Each row has a name. Each question is about the rows just above it.

k64: [ 19  20  20 -25  24 -36 -31  25  19 -37]
k303: [-2 15 16  2 12 -7 -4  5 -4 -8]
k605: [11  8  6 14  3  7 -1  4  7  2]
k690: [14 10  8 14  5  6 -3  6  9  0]
k488: [  4  36  38 -17  34 -37 -25  23 -38 -38]
k334: [ 16 -37 -40  -5 -29  16   4  -8  20  18]
k508: [ 20  18 -25  24 -36 -31  25 -38 -26  55]
k622: [-39 -18 -20  19 -20  28  16 -13   1  26]
What is the next entry after [ 20  20 -25  24 -36 -31  25]? -> [19]
Whose row is [11  8  6 14  3  7 -1  4  7  2]? -> k605

k430: [  3   0 -13 -55 -35 -40  -8]
k228: [  6  11 -35  -4 -22 -40   4]
k114: [-21   2 -35  13  -4   9   5]
k881: [ 12   2 -35  13  -4   9   5]
k514: [ -7  19 -21   4 -54 -47 -36]
The next entry after [-35 -40]: -> [-8]
Whose row is [  6  11 -35  -4 -22 -40   4]? -> k228
The next entry after [ 19 -21   4 -54]: -> [-47]
Shared by k114 and k514: -> [-21]

k453: [ -1 -16  55  35 -24]
k32: [-9 10 20 -1 12]
k296: [14  2  0 13 -1]
k589: [-21 -11  -4  15   3]
k887: [  3  -5   1 -11  14]
k918: [ -5  -1 -21  21  -3]
Which value is in both k918 and k453? -> [-1]
Which value is in both k918 and k296? -> [-1]
Shared by k918 and k589: -> [-21]
Which value is in both k887 and k296? -> [14]
Which value is in both k589 and k918? -> [-21]

k234: [ -2   0   3   1   6  10  11  -6   5   2  -6   7  -5   0 -18   6   4   0
  10  -7   5   3   0 -22  -4  12  13 -11   0  10   0  -4  10   1   9  12
   4  -3  -5   0  -6  -3   3   5   0]
k481: [-1  0 -3  1  4 -8  0 -2 -9  3  3  0  0  0  9 -5 -2 12 -2  6 -4 -7  3 14
 -2  1  0  0 -2 -3  0 -2  0 -6 -6  1  1 -1 -2  3  0  5 13 -3  3]
k556: [ -1  -2   3  -2   5 -25   7   1  -6  11  21 -14   0  -1   0   0  -9 -15
 -12   8  -8   4   8   2  -6  -5  -2   0  -2  -3   0   0   0   6   4 -11
  13  17   1   1   5   5  -1  12   2]
k516: [  1   5   0   0  -2 -25   7   1  -6  11  21 -14   0  -1   0   0  -9   8
 -12   8  -8   4   8   2  -6  -5 -17   7  22 -12   6  13 -12   1 -28   0
   1 -15 -13   7 -11   6   0   1  14]
k205: [  1   5   0   0  -2 -25   7   1  -6  11  21 -14   0  -1   0   0  -9   8
 -12   8  -8   4   8   2  -6  -5 -17   7  22 -12   6  13 -12   1 -28   0
   1 -15 -16   7 -11  24   0  13 -13]
Whose row is [  1   5   0   0  -2 -25   7   1  -6  11  21 -14   0  -1   0   0  -9   8
 -12   8  -8   4   8   2  -6  -5 -17   7  22 -12   6  13 -12   1 -28   0
   1 -15 -16   7 -11  24   0  13 -13]? -> k205
The next entry after [-1 -2  3  0  5]: -> [13]
Give the next entry after [ 0  0 -2 -3  0 -2  0]. -> [-6]
Whose row is [ -2   0   3   1   6  10  11  -6   5   2  -6   7  -5   0 -18   6   4   0
  10  -7   5   3   0 -22  -4  12  13 -11   0  10   0  -4  10   1   9  12
   4  -3  -5   0  -6  -3   3   5   0]? -> k234
[-1  0 -3  1  4 -8  0 -2 -9  3  3  0  0  0  9 -5 -2 12 -2  6 -4 -7  3 14
 -2  1  0  0 -2 -3  0 -2  0 -6 -6  1  1 -1 -2  3  0  5 13 -3  3] is in which row? -> k481

k317: [ 3 38 -9 -7]
k926: [  4  13 -17 -19]
k772: [12  5 -6 45]
k705: [-15 -42 -20 -17]
k277: [-34  13 -17 -19]
k425: [-9 38 -9 -2]
k674: [ 0 -1  4 12]
Which value is in both k926 and k674? -> [4]
Shared by k926 and k705: -> [-17]

k576: [ 24  -6  -4 -14  -6   3 -16 -13 -11 -20  -2  -9]
k283: [33 26 -3 18 12  2 15 19 18 26 32 59]
k924: [ 33  26  34  18  12   2  15 -13  18  26  32  59]
k313: [-31  11  -4  -6  -6  20 -20 -10 -24  11 -12  -9]
k428: [ -4 -22 -31  10  -4  -6  -6 -24 -11 -20 -23  -3]
k640: [ 17  -5 -34  -7  -2  -5 -20 -10 -24  11 -12  -9]
The next entry after [-31  10  -4  -6  -6 -24]: -> [-11]
Which value is in both k283 and k428? -> [-3]
Give the next entry after [-16 -13]. -> [-11]
Which value is in both k576 and k924? -> [-13]
What is the next entry after [ 26  34  18  12   2  15 -13  18  26]? -> [32]
Where do [ -4 -22 -31  10  -4  -6  -6 -24 -11 -20 -23  -3] appear? -> k428

k818: [ -4 -32 -53 -51 -36 -12  24  48  54  51  18]
k902: [ 35 -29 -26  -7  12  24  32  26  15  -1  38]
k788: [ 35 -29 -26  -7  12  24  32  26  15  -1 -22]
k812: [ 13   8 -32  27  12 -31  22  11 -33  18  16]
k725: [ 35 -29 -26  -7  24  32  26  12 -29  -7  14]
The one value in k812 and k788: -> [12]
Whose row is [ 35 -29 -26  -7  12  24  32  26  15  -1  38]? -> k902
The next entry after [-29 -26  -7  24  32  26  12]: -> [-29]

k137: [  8 -28  19  -6 -17  20  30 -27 -24 -17   7  -6  -7   3   8  -1 -26 -29
   7  33  17  19   6  21  -6  26  -1  22 -12   7   3  11 -20]
k662: [ 14  14 -21  -6 -17   9  19  -8 -11 -22 -10 -17  17   4   3  -7  -5 -21
  17  29   3   5   8   1 -33  14  -6  40 -19  10   0  24 -19]
k15: [ -6   1 -31  -1  -5  25  15 -14  -2 -19 -25 -42  -5  -3   1  18   7 -21
  10  35  -2  -4   6   2 -16   5  15  43 -17  12  -5  28 -15]
k182: [ -4 -22  30   4   0  16 -11 -26  -6  -4  10   4  -1  -2   5   5  -6 -16
   0  -1  -1  17  -5  48  32  17 -16  -7  -8  15 -14 -18  10]
k48: [ -7   3   6 -10   8   4  13  -5  18   9  -8  -9  -7  -2  -5   5  13   6
   5   6   0 -23  17 -29   1 -10  -7  14   7  -7  -4  12  -4]
k965: [ 10  10   5  -3 -28  -4   7   0   7  -5  14   7  10  -5  -2  -8   3   1
  12  -5   2  -6  17  -7  -9   7 -17  23   4   4  -8   3  -4]
k687: [  4  -7   9  -3  10  -7   3   6  -9   8   4  13  -5   6   2 -10 -14   2
  -7 -11   7   8  -8  -3  -2  -1   6 -21   2  -8  13  -4  -1]
The row with [ -6   1 -31  -1  -5  25  15 -14  -2 -19 -25 -42  -5  -3   1  18   7 -21
  10  35  -2  -4   6   2 -16   5  15  43 -17  12  -5  28 -15] is -> k15
Give the next entry after [-7  3  6 -9  8  4 13 -5]. -> [6]
What is the next entry after [10 -5]? -> [-2]

k523: [ -5 -32 -18 -15   0 -14 -21  27 -47   0  -4  22]
k330: [ 13 -52  -3 -32   3   5  -1  13  -1   5  -3  12]
k828: [  4 -13 -16  18   5  23  -2 -19  21 -45 -19  18]
k266: [  0   3  -2  37  10  15   9 -19   9 -26 -20  22]
k85: [ -3   7  -2  -5  -9  -9  -5  -9   5   1   8 -23]
k976: [  2   9 -16   7   7  22  -6 -11   3 -38 -16  -9]
k96: [ 10 -37 -13 -24  -8  14 -14  -1   8 -23  -6   6]
k427: [-11  31 -18  24   0 -14 -11  11  41 -13  28 -28]
k215: [  1  25  -8  -7  13  12  -1   0 -24 -12 -11 -41]
k721: [-11  31 -18 -15   0 -14 -11 -34  41 -13  28 -28]
k127: [-11  31 -18 -15   0 -14 -11  11  41 -13   0  25]
k673: [ -3   1 -13  -2   7  -6   2  -4  33 -16   9 -14]
Which value is in both k976 and k96? -> [-6]
Give the next entry after [ -3 -32]. -> [3]
The next entry after [-16  18   5  23  -2 -19  21 -45 -19]: -> [18]
What is the next entry after [ 7 -2 -5 -9 -9 -5 -9  5  1]? -> [8]

